One turn moves every row onto another: examples first, then more rows asked:
j_529: [-31.4 -16.5  14.1 -13.5 -31.2  30.8  24.0  43.1  19.7   1.0  12.4  -9.4
   5.5  29.4  -3.4   4.0 -18.6 -17.7 -26.5  10.4 -16.8  -0.6 -28.3   2.1
  22.9 -30.4  -9.9 -29.2  48.9  -1.5   0.8 -17.2  22.8  17.4 -35.4 -11.8
  16.4 -30.0   8.5  -8.5  30.3  12.2  22.1  27.8]
j_229: [  2.5  13.9  -6.0  25.0  -9.5  33.6  19.2  40.0  18.6  19.6 -14.5 -15.8
   6.3  -8.7  36.3  43.5 -18.8 -15.3  -9.7  -6.5  23.5   8.9 -23.8   7.7
  39.3  15.6  21.1  -7.1   7.2 -35.2  17.1  50.3 -13.7  -6.0 -45.0   2.3
  12.2 -20.1 -13.7 -39.7  -0.6 -36.9  -4.0   8.5]
j_175: [-32.2  -9.7  11.9  10.0 -34.1  34.0   3.0  15.7  20.0 -16.0   8.1   5.4
  11.3  19.8   5.8 -18.5 -30.0  -5.1 -21.9  11.7 -36.5   7.0 -31.2  -0.8
   7.5 -19.0   0.9   1.9  57.0  -4.4   3.2 -12.7  15.1   0.7 -29.1 -30.6
  19.2 -42.2   8.2 -35.2  40.7   2.0   4.7  20.2]
j_233: [ 42.3  -5.3   7.9  27.6  -3.7  -5.9   4.7  17.9 -26.6  30.3 -22.4 -27.4
 -21.3  -7.8  -3.9 -18.7 -28.7  29.5  -1.8  19.8   7.3  -1.7 -42.6   6.8
 -26.8  -8.5  12.3 -30.0  25.0   8.7 -14.3  22.5  23.3  10.5 -18.4 -16.4
   6.0 -19.8 -11.5 -31.5 -10.9  39.9   6.3  25.4]
j_681: [ -7.8 -12.0 -23.5   1.4 -46.9 -22.3  14.9  -0.5   5.4  -3.4  -5.2 -16.2
   4.4  39.1 -18.2 -27.2 -17.2  -0.4  15.4  43.7 -23.3   2.2 -26.8 -20.8
 -12.8 -24.1 -26.7 -12.3  -9.9  32.6  10.8 -19.3  25.4  28.6 -49.2  35.1
   0.0 -25.5 -12.5 -32.8 -13.3 -24.3 -30.4   6.8]
j_630: [-18.5  30.0 -36.1  25.1  12.9   3.2  -3.5  31.0  17.7  22.9 -10.7 -16.3
 -42.3  48.4  50.3  -5.9  -9.7 -14.3  18.7   9.1  11.4  40.6   0.7 -21.3
 -11.8  23.6 -15.5  -4.4   2.9  -9.1 -18.9 -23.7  38.7  11.4   5.3 -25.4
  12.8   6.7  12.9 -19.3  -3.5 -15.6 -23.2 -16.9]
j_199: [  2.1  -5.7 -15.3 -19.9 -21.9   7.2  -0.9  45.9 -20.8   7.6  19.2 -12.0
   6.3  -8.3  37.0  -7.2 -54.1  14.8  11.1  21.9 -12.0  27.3 -25.0  16.1
  -8.8  -7.7 -11.7   5.5   4.4 -60.0 -23.7  -0.7   2.1 -26.3  22.1  -6.1
 -11.4 -50.9   8.1  -7.3  -5.1  -7.5 -32.3  30.8]
j_912: [-16.9  -9.0  25.8  28.4 -16.5 -23.6  18.4 -21.9   3.5 -16.0 -40.2 -38.0
 -12.2  25.9 -12.3  -4.8 -22.3  -5.8 -16.1   6.5  -7.8  33.3 -39.3   7.3
  -9.7  18.2  -5.3  -3.7 -26.6  -8.1  23.3   1.8 -16.6  22.3 -30.4   2.0
  30.2 -19.8  41.6 -34.6   9.5  21.5  -6.8  44.8]
j_223: [  3.0 -18.3   5.4  -5.9  -7.8  20.2  -1.2  43.2  -1.5   8.7 -52.0 -22.8
 -20.9  12.1  39.8 -12.3   7.7  -2.1  -9.2 -32.3  54.4   2.1 -14.7   5.5
  -6.3  29.9  -0.4  -4.8  13.0 -18.6 -24.6  14.7  19.5  21.6 -12.6  10.5
  -0.2  29.3  10.0 -52.1  -9.8   8.1  -4.9  30.7]
j_464: [-50.2   8.9  -5.4   1.4   5.5  -5.2  18.9  25.9  11.9 -10.4   8.5   3.0
 -40.3 -13.9 -12.4   2.7 -12.2  -8.2 -18.1  24.6  16.9  55.8 -24.0 -13.1
 -16.7  15.7 -27.7   4.9   5.2 -42.2  24.2 -19.9  27.1   3.4  27.6 -10.3
  26.4  -1.5 -20.8  -5.9  -8.9  -2.3   6.4  40.1]
j_878: [ 39.1   8.4  -2.2  28.8 -27.7  23.1  16.9 -24.2   4.2 -26.8 -24.8   2.3
 -30.6  -6.4   4.5  14.9 -68.7  26.5 -14.7  13.4  -8.6 -13.8  -3.7 -16.7
   5.4 -20.0  27.6  28.3 -18.7 -31.4  13.6  -3.1  14.1 -23.2 -17.1  16.1
 -11.1 -28.0   0.6 -27.1  13.2 -17.6  -9.3   3.1]
j_700: [  8.2 -20.2  19.1  -1.7  -2.8  12.0  41.4 -17.8  22.5 -15.6 -18.9  -7.0
 -23.2   2.8 -18.8  27.4 -17.2 -10.5 -27.8  30.4  33.0 -28.7 -34.9   9.6
  -4.2   6.7 -13.6  -4.2  -8.7 -10.0  29.4  -0.5  -5.9   6.0 -35.5 -39.7
  13.9 -14.0   7.8 -28.6 -10.8  39.0  -5.0  -8.8]
j_793: [ 24.1 -44.8 -23.1  12.4 -49.8 -15.2  -9.3  -4.4   8.4  13.1 -19.4 -40.2
  20.7   5.2  23.8  -8.7 -16.4   9.0  30.0 -16.5 -10.3  14.5  21.6  34.5
   5.4   2.7 -12.6  -7.7  11.1  -7.9 -10.5 -11.0   4.8  41.0 -25.8   1.5
 -24.7 -40.2   5.1 -28.5   8.8  -7.7  33.2  12.8]
j_938: [ 22.4   9.0  -4.9 -25.4   0.0   2.4   1.4 -17.8  10.2  21.7 -44.6   3.9
  -3.5  16.1  10.7  45.6 -43.0  14.0   6.0  16.9   6.0   1.2 -33.4  26.1
  -8.3  -3.8   1.9  -2.8  -9.0 -34.5   1.9   8.0   9.8 -33.1 -15.6  17.1
 -29.5   6.4  13.8 -56.5  12.4  -3.1 -29.5 -42.3]
j_816: [ 11.4 -16.4   7.5 -44.7 -19.7  -1.8  16.7  18.2  -9.0  -0.4 -14.6 -15.4
 -26.6  14.4  31.1  -5.6  -4.8  32.2 -24.6   0.9   6.7  -6.3 -24.3 -16.0
  -1.2   3.3 -32.7 -37.5  32.3 -24.5  17.6 -25.0  53.9 -22.9  -3.9  22.1
  13.0  26.9  10.2 -27.3 -18.5 -29.0  -8.9 -25.7]
j_383: [  5.0 -11.4 -37.9 -16.7 -22.7 -45.7  -4.6  24.1  12.0 -11.4   5.8  11.2
 -20.0  15.6 -18.4   6.6   3.3  -8.0  21.5  45.7 -13.5  23.8 -22.3  15.5
  -4.2   8.7   7.7 -17.8  35.3 -42.5  22.7  42.7  33.0  11.9  31.1  14.6
   7.9  -3.8  25.7  -8.6   7.1 -21.9 -22.2  -6.0]
j_478: [ 21.6 -18.8 -23.0 -30.6 -32.2 -32.9  -0.4  39.9   2.2  13.9   0.8 -12.5
   6.7  -5.8 -33.0  -8.2 -46.0  53.4  12.8  15.3   5.6  17.9 -32.4  13.1
   3.0  19.4 -16.9   2.0   7.1 -22.4  21.9  46.1  24.7 -23.3 -12.4  -3.0
  49.9 -17.5   4.8 -18.1  -2.6  -7.8  -8.8   0.4]
j_915: [ 23.9 -18.3  -5.0   7.3 -41.1   7.7  -0.1  25.5  -2.5  14.6 -32.2 -33.6
  18.6  11.5  10.7  -2.5 -31.7  19.6  39.3  -3.4  -0.5  14.8  31.5  42.7
   2.4 -24.0  -7.5   0.5  16.9  -8.2 -12.7  -7.0  39.1  28.7 -18.3  15.6
 -45.3 -21.5  -2.1 -17.0   9.8 -12.0  39.3   0.8]
j_634: [-40.1  19.9 -42.6  18.7 -23.9 -19.1  -0.4   1.0  18.0 -21.0 -34.8  -2.2
 -35.2  13.9   5.7 -18.0  15.8  -6.5  -4.5 -15.5  26.4  -1.1  23.8   6.8
 -14.5 -24.5 -27.0  -6.8  -4.2   5.1  12.5  19.6  32.5  14.0 -16.7 -12.7
  12.3  -0.5  11.2 -31.9 -17.2 -51.4  20.7  -7.4]
j_104: [-41.6  -2.7   3.8   4.0  -3.5 -10.9  41.7   8.4  10.3  14.3   1.5 -32.6
   9.0  36.1  12.6  12.3  -3.4 -12.9   1.5   0.0 -10.9   5.0 -30.6  37.9
  -9.9 -10.5 -20.8 -49.0   7.2  15.6  16.3 -15.8   5.3   8.5  -9.1   9.1
  22.8  -5.1  20.2   5.0 -51.0   3.5  10.8  33.4]
j_421: [  0.4 -32.8   4.4  19.9  -7.5 -15.5  17.1  32.1   0.0  13.9  20.4 -49.4
 -38.8  12.5  11.6   5.5 -17.0  40.4   8.7 -11.6  15.6  21.3  -7.0 -13.8
 -41.8  13.0  -4.1 -38.7  -4.9  -2.7 -19.1  30.5  31.4  27.2 -30.0 -24.1
 -14.2 -26.8  14.6  -7.1 -37.2 -25.5 -24.8  28.1]
j_59: [-25.2   9.5 -35.5 -13.8 -11.1  30.6 -14.9   2.6  10.2 -35.6 -46.3 -11.4
 -23.9  15.9 -12.5 -13.2  -3.6   3.2 -17.5  20.8  43.2  27.3   3.7  -0.4
  17.3  -5.6 -24.0  18.1 -10.4 -25.3  22.4   8.3  31.0  26.9  -0.3   2.3
  43.2   3.5  16.6 -21.1  -0.8  26.6  20.6 -28.3]
j_638: [ 12.9 -19.0 -37.6 -14.7 -35.5 -39.8  -0.7  26.8  -0.8  14.5   7.5   3.4
 -17.4  14.7 -41.4   9.3  -6.3  36.9  20.4  39.7  -4.8  18.3 -24.7   4.3
   9.0   2.2  -9.9  -1.9  25.1 -41.1  25.7  49.0  17.9  -9.8   9.4   2.9
  35.8 -17.1  23.0  -2.4  -5.7 -19.0 -13.1 -16.5]
j_616: [-16.0 -36.9 -41.9  15.4 -23.7  35.5   7.6   7.4  25.7  -7.2 -10.9   9.1
 -11.2 -15.3  16.6  48.8 -53.7  -9.7  17.1  12.6  29.4  26.2 -19.5  28.5
  -2.5  -7.9  24.0  -2.7  25.7 -49.1  13.4  10.4  -2.7 -23.5 -21.8 -25.3
  17.4   9.6  -7.1  10.6   3.9 -29.6  -8.1  19.1]
j_374: [ -0.7 -46.5  13.6  27.4  -3.4  -0.1  16.4  14.6  -5.2  11.2  12.9 -48.9
 -24.1  30.1  18.4   0.2 -13.9  32.6  25.6 -11.6   9.1  37.7   5.6 -13.7
 -33.9   0.3  -8.3 -11.5  -7.3  -6.3   2.9  17.7  27.6  34.2 -20.9 -24.7
 -19.8 -32.7  22.0  -3.2 -33.1 -17.5 -28.8  28.6]
j_656: [ -4.7  -8.6 -47.7  -9.8   0.8  40.4 -15.9  -3.0  21.2 -28.9 -29.2 -10.1
 -21.6   8.2  25.2   4.6 -14.7   2.4  13.1  33.1  19.5  20.6  -6.9  -7.7
  20.7  11.7 -13.9  32.7  -1.0 -18.6  11.8 -25.8  27.9  30.6   2.6  20.7
  51.1  27.9   9.3  -8.7   5.7  28.4   3.7 -14.5]
j_260: [ 17.4 -19.8 -29.2 -34.5 -40.9 -11.7  -0.8  27.0  37.4 -19.5   7.1   9.6
 -20.5  33.5  -3.9   2.4 -42.6   8.7 -15.5  20.1   7.9  -5.5 -23.8  18.5
  -0.2  24.2 -22.6  -6.4  -5.0 -30.7  -7.3 -59.0  29.5 -26.9 -10.7  17.5
 -11.0  24.8  13.2   6.9   2.0  -1.0 -29.5  10.3]
j_774: [-36.2  26.1 -29.1   4.9 -30.7   5.3  -8.2  10.4  10.9 -31.9 -53.6   1.2
 -18.7  23.7  -3.7 -14.3  20.5   4.5 -13.7  -0.8  38.4  16.4  17.1  16.5
  10.0 -10.1 -33.7  13.3  -9.7 -16.3  30.6  12.4  24.7  23.2 -14.7 -11.8
  12.2   2.1  16.9 -16.3  -7.9 -22.8  17.3 -26.2]
j_762: [ -3.0  32.4 -25.3  17.7  17.6  16.9  -2.1  42.6  25.5  12.3 -20.8 -19.8
 -44.7  47.0  55.8   6.8  -1.0 -27.7  18.0   8.8   7.6  28.3 -12.3 -19.4
 -14.1  25.6   5.8 -14.9  13.4 -23.0 -23.4 -17.3  35.6   0.2   7.3   1.8
   7.9  13.9  14.1 -27.8  -0.7 -12.1  -7.3 -10.3]
j_550: [ 23.1  14.1  14.1  17.8   4.6  12.5  18.2   6.7  21.9  -8.3   0.3  -6.1
   9.9 -14.0  35.4  35.0  -7.9  -8.1  -5.2 -16.8  -8.5   9.5  -7.3  -3.6
  32.9   6.4  13.2  -0.6 -14.3 -36.6   8.6  47.3 -14.2  15.7 -25.0  20.9
  10.6 -46.4  -3.1 -53.2 -11.2 -20.2  -1.9  19.3]
j_727: [  9.8  -7.0  -4.6   4.3 -30.5  36.2  -1.6   8.0 -13.1  13.6 -12.9 -26.5
  -5.9  18.4 -16.8   6.5 -34.2  22.1  26.0  16.4  13.3   3.3  21.7  50.9
   1.3 -18.6  10.2  -0.3   6.2  -6.8 -28.2   3.3  55.0  25.7  -3.3  11.8
 -58.4  -3.2  -3.6 -23.8 -16.8 -10.2   9.8 -15.5]
j_559: [-18.1  -4.5 -15.4  -0.2 -22.9  45.1  20.4  -0.9   7.6  -5.8 -25.5 -12.8
   4.0  17.7  52.9 -16.1 -37.6 -32.6  15.8  26.2  20.0  -3.2  11.5  -9.5
  21.6   9.0 -18.6  12.8  -7.6  -4.5  -5.0 -26.5 -30.6 -13.2 -40.4   8.1
   8.1 -37.5  25.9 -21.7 -11.0 -30.5 -14.0  17.8]
j_603: [ 44.6  13.4 -10.3  23.8 -28.6  18.6  30.7 -16.9   9.6 -28.2 -29.0   8.0
 -24.3  -6.5   5.3  23.1 -62.1   4.1 -12.5  15.1  -9.7 -14.2  -2.5  -9.0
   2.9 -14.4  16.0  19.1 -22.6 -29.9   6.6 -13.8   4.1 -23.6 -10.4  20.6
  15.1 -19.9 -12.6  -2.9  17.6 -35.5  -9.4  30.0]
j_805: [ -0.6  -5.3 -33.0   1.1 -17.1  -4.2   8.0  -3.1   7.9  16.4 -26.3   0.7
 -30.0   1.3 -14.2  33.8  -3.0  -2.9  39.0  13.2   8.9  36.9   5.1 -13.9
 -17.5  12.4  31.1  15.5 -46.8  -9.6  12.5  17.1  37.8  41.7  -8.2   6.6
 -25.6  -5.9 -33.3 -29.9  -8.2 -18.3  -6.4  29.6]
j_98: [-20.4  -8.2  35.0  27.2 -15.0  -3.9  26.3 -19.1   2.0 -21.1 -29.8 -15.7
  -7.8  33.6 -15.0 -16.3 -28.6  -1.9 -19.7   4.9 -17.1  38.7 -35.7  11.7
  -9.7  -2.6  -2.4 -10.9 -19.8 -10.2  25.7   5.2 -14.9  20.7 -25.9  17.9
   9.8 -29.1  27.4 -21.5  18.9   4.3 -19.9  61.5]
j_647: [ 25.0 -10.5 -48.8 -23.7 -31.7 -28.3   3.5  36.2  40.8  -9.7  15.0  20.2
 -22.0  25.8  -1.2   7.1 -28.6   5.1 -10.2  29.6   7.5  -3.0 -16.1   0.5
   5.0  21.4 -27.2   7.5 -11.7 -36.2 -28.6 -43.3  25.6 -13.1  -9.0  11.3
   4.2   9.1   8.2   0.1  15.7  -5.5 -37.5  10.0]
j_85: [  6.1  -7.3 -20.4 -26.0 -37.0 -19.2   8.1  19.0  13.4  -6.1   7.4  13.9
  -1.8 -13.7 -24.2 -17.5 -68.6  64.9  -3.4  -5.0 -13.4  12.9 -37.5  21.4
   6.5  14.8 -20.0   7.3 -15.9  -8.4   3.2   8.1  21.7 -16.9 -28.4  -2.2
  45.4  -5.3 -15.5 -30.6   7.4 -18.5 -15.3  14.4]
j_876: [-32.1 -10.3   6.5 -13.2 -29.4  12.6  38.0  40.1   8.6  17.8  10.3 -20.4
   5.2  39.6   0.2  23.6   8.7  -8.8 -18.1  16.1 -29.3  -6.9 -35.1  23.9
  12.3 -24.0 -14.6 -37.0  34.6  10.8  12.8 -28.9  14.7   6.9 -27.4  14.7
   9.6  -7.7  18.0 -14.5 -13.7  10.9  24.5  24.0]
j_585: [ -9.4  -2.6 -13.0  10.7  -3.4  31.3  -4.3  23.5   2.4   7.8  19.7  -2.4
 -17.5  24.9   6.5 -12.9 -24.9  22.0  25.9  32.2  18.1  -8.9   5.6  35.2
  -1.2 -12.8  16.3  -6.3   6.6  -4.5 -33.5  22.1  68.1  25.1  -0.2   9.5
 -50.5  -3.4  11.1 -18.7 -25.7  -9.2 -33.6  -4.7]
j_416: [ -8.0  -8.0 -24.1  24.9 -21.1  38.1   8.2  24.5  18.8  25.5 -12.6 -14.8
  -5.0  -2.8   5.9  54.4 -43.6 -28.5   9.7   5.1  27.8  19.3 -26.6  21.3
  26.6  -1.9  23.4  -1.6  18.5 -48.5  -2.1  41.6 -12.6 -11.4 -29.0 -24.1
  26.5   4.4 -13.5 -17.3  12.5 -36.3 -12.2  13.4]

j_383 -> j_175
j_876 -> j_59
j_816 -> j_700
Now find these:
j_374 -> j_647
j_805 -> j_199
j_421 -> j_260
j_585 -> j_85
j_416 -> j_915

